a = [3, 25, 46, 19]
a[0] => 3
a[3] => 19
a[1] => 25

x =
-40   19   20   33   18    6   -3   -6  -10  -36  -18  -13    8
-15    5   -6   11   -4   -8   13    1   13  -10  -21    6   -4
 -1    0   -3   -4   10  -18    9   15   -7  -14  -11   -5   -6
 -3    4  -18   16    7    1    3   -6   -6   -1  -33    3   -5
-10   14   -8   10   11    5   26   -2    0   -1  -31   11  -11
-16    3   -2    6   25  -27    6  -32   10  -18  -16    4    3
  3   24  -11   -3   17   -9   24   -7    8  -15  -26   12  -36
  1    9  -12    4   13  -19   11  -16   -2  -24  -26    8  -17
  1   20  -26   13   -3   11   13    5  -10    0  -23   14  -28
-13   -8    8    7    7  -10    5   23    3  -13  -14  -14   -4
-10    9   -9   -6   15   -4   29    1   20  -14  -24  -20    7
 -4    3  -18   15    7    1    3   -6   -6   -1  -32    2   -4
  3  -47   -4   30   -9  -33  -16   19  -16  -25   -7  -21    9
-14   10  -11    0    7   -8   20   16    9   -7   -7  -13    7
 -9   -1  -21    5    3  -11   -3   12    2   -7   -8  -22   13
 10  -10    0   -5   13  -31   11    4    5   -5  -22   -7    3
x[0, 0] -> -40
x[-10, 7] -> -7
x[1, -9] -> -4
x[-12, 12] -> -11
x[-4, -9] -> -9
x[12] -> [3, -47, -4, 30, -9, -33, -16, 19, -16, -25, -7, -21, 9]
x[2, 2] -> -3
x[-3, 1] -> 10
x[-8] -> [1, 20, -26, 13, -3, 11, 13, 5, -10, 0, -23, 14, -28]
x[12, 9] -> -25
x[-14, 7] -> 15
x[-12, 11] -> 11
x[4, -7] -> 26
x[:, 11] -> [-13, 6, -5, 3, 11, 4, 12, 8, 14, -14, -20, 2, -21, -13, -22, -7]
x[:, 1] -> [19, 5, 0, 4, 14, 3, 24, 9, 20, -8, 9, 3, -47, 10, -1, -10]
x[:, 0] -> [-40, -15, -1, -3, -10, -16, 3, 1, 1, -13, -10, -4, 3, -14, -9, 10]
x[10, 9] -> -14
x[14, 5] -> -11
x[14] -> [-9, -1, -21, 5, 3, -11, -3, 12, 2, -7, -8, -22, 13]
x[5, 9] -> -18
x[-4, 11] -> -21
x[-9, 1] -> 9
x[-8, 12] -> -28
x[8, 8] -> -10
x[-5, -13] -> -4
x[:, -3] -> [-18, -21, -11, -33, -31, -16, -26, -26, -23, -14, -24, -32, -7, -7, -8, -22]
x[-15] -> [-15, 5, -6, 11, -4, -8, 13, 1, 13, -10, -21, 6, -4]
x[14, 3] -> 5
x[-1, 3] -> -5
x[2, 8] -> -7
x[-5, 2] -> -18
x[-13, 4] -> 7
x[-13, -11] -> -18
x[5, -5] -> 10
x[-11] -> [-16, 3, -2, 6, 25, -27, 6, -32, 10, -18, -16, 4, 3]
x[-8, -6] -> 5

m =
[[ 118.982  -93.939  -47.168  -15.990    5.686   26.233]
 [  96.825  -63.143  -63.692    0.576   12.220   41.564]
 [  17.014    2.070   69.678   62.824    6.931   34.815]
 [-111.490  160.786   79.577   92.057   74.280   20.844]
 [ 140.200 -149.455  -16.523  -22.796  -11.344   12.860]
 [ 108.109 -113.471  -16.964   -4.147   -1.154   17.207]
 [ 128.550  -72.656  -99.458  -96.620   52.796    7.994]]
Indices start at 0.
(0, 0) => 118.982
(3, 1) => 160.786
(1, 4) => 12.220
(3, 0) => -111.490
(4, 1) => -149.455
(2, 1) => 2.070
(6, 2) => -99.458
(2, 0) => 17.014
(4, 0) => 140.200
(5, 4) => -1.154
(0, 4) => 5.686
(1, 3) => 0.576
(1, 5) => 41.564
(6, 4) => 52.796
(1, 1) => -63.143
(3, 3) => 92.057
(5, 5) => 17.207
(0, 2) => -47.168
(2, 2) => 69.678
(2, 4) => 6.931
(2, 5) => 34.815
(4, 4) => -11.344
(5, 1) => -113.471

data =
[[ 12   4  62  -7  50  -9  38 -19 -17  26  26   7  -7  12]
 [ -7   1 -11  11   5  21  -6   5   1  -3  15  13   3 -34]
 [-28 -10   1   0 -18 -16 -29  -4 -20  -7 -19 -11 -19   1]]
data[0][0] = 12
data[:, 9] = [26, -3, -7]
data[:, 7] = [-19, 5, -4]
data[1][13] = -34
data[:, 6] = [38, -6, -29]
data[2][3] = 0
data[1][0] = -7
data[0][1] = 4
data[2][4] = -18
data[2][0] = -28
data[1][12] = 3
data[2][11] = -11
data[:, 5] = [-9, 21, -16]
data[0][6] = 38
data[0][9] = 26
data[0][7] = -19
data[2][8] = -20
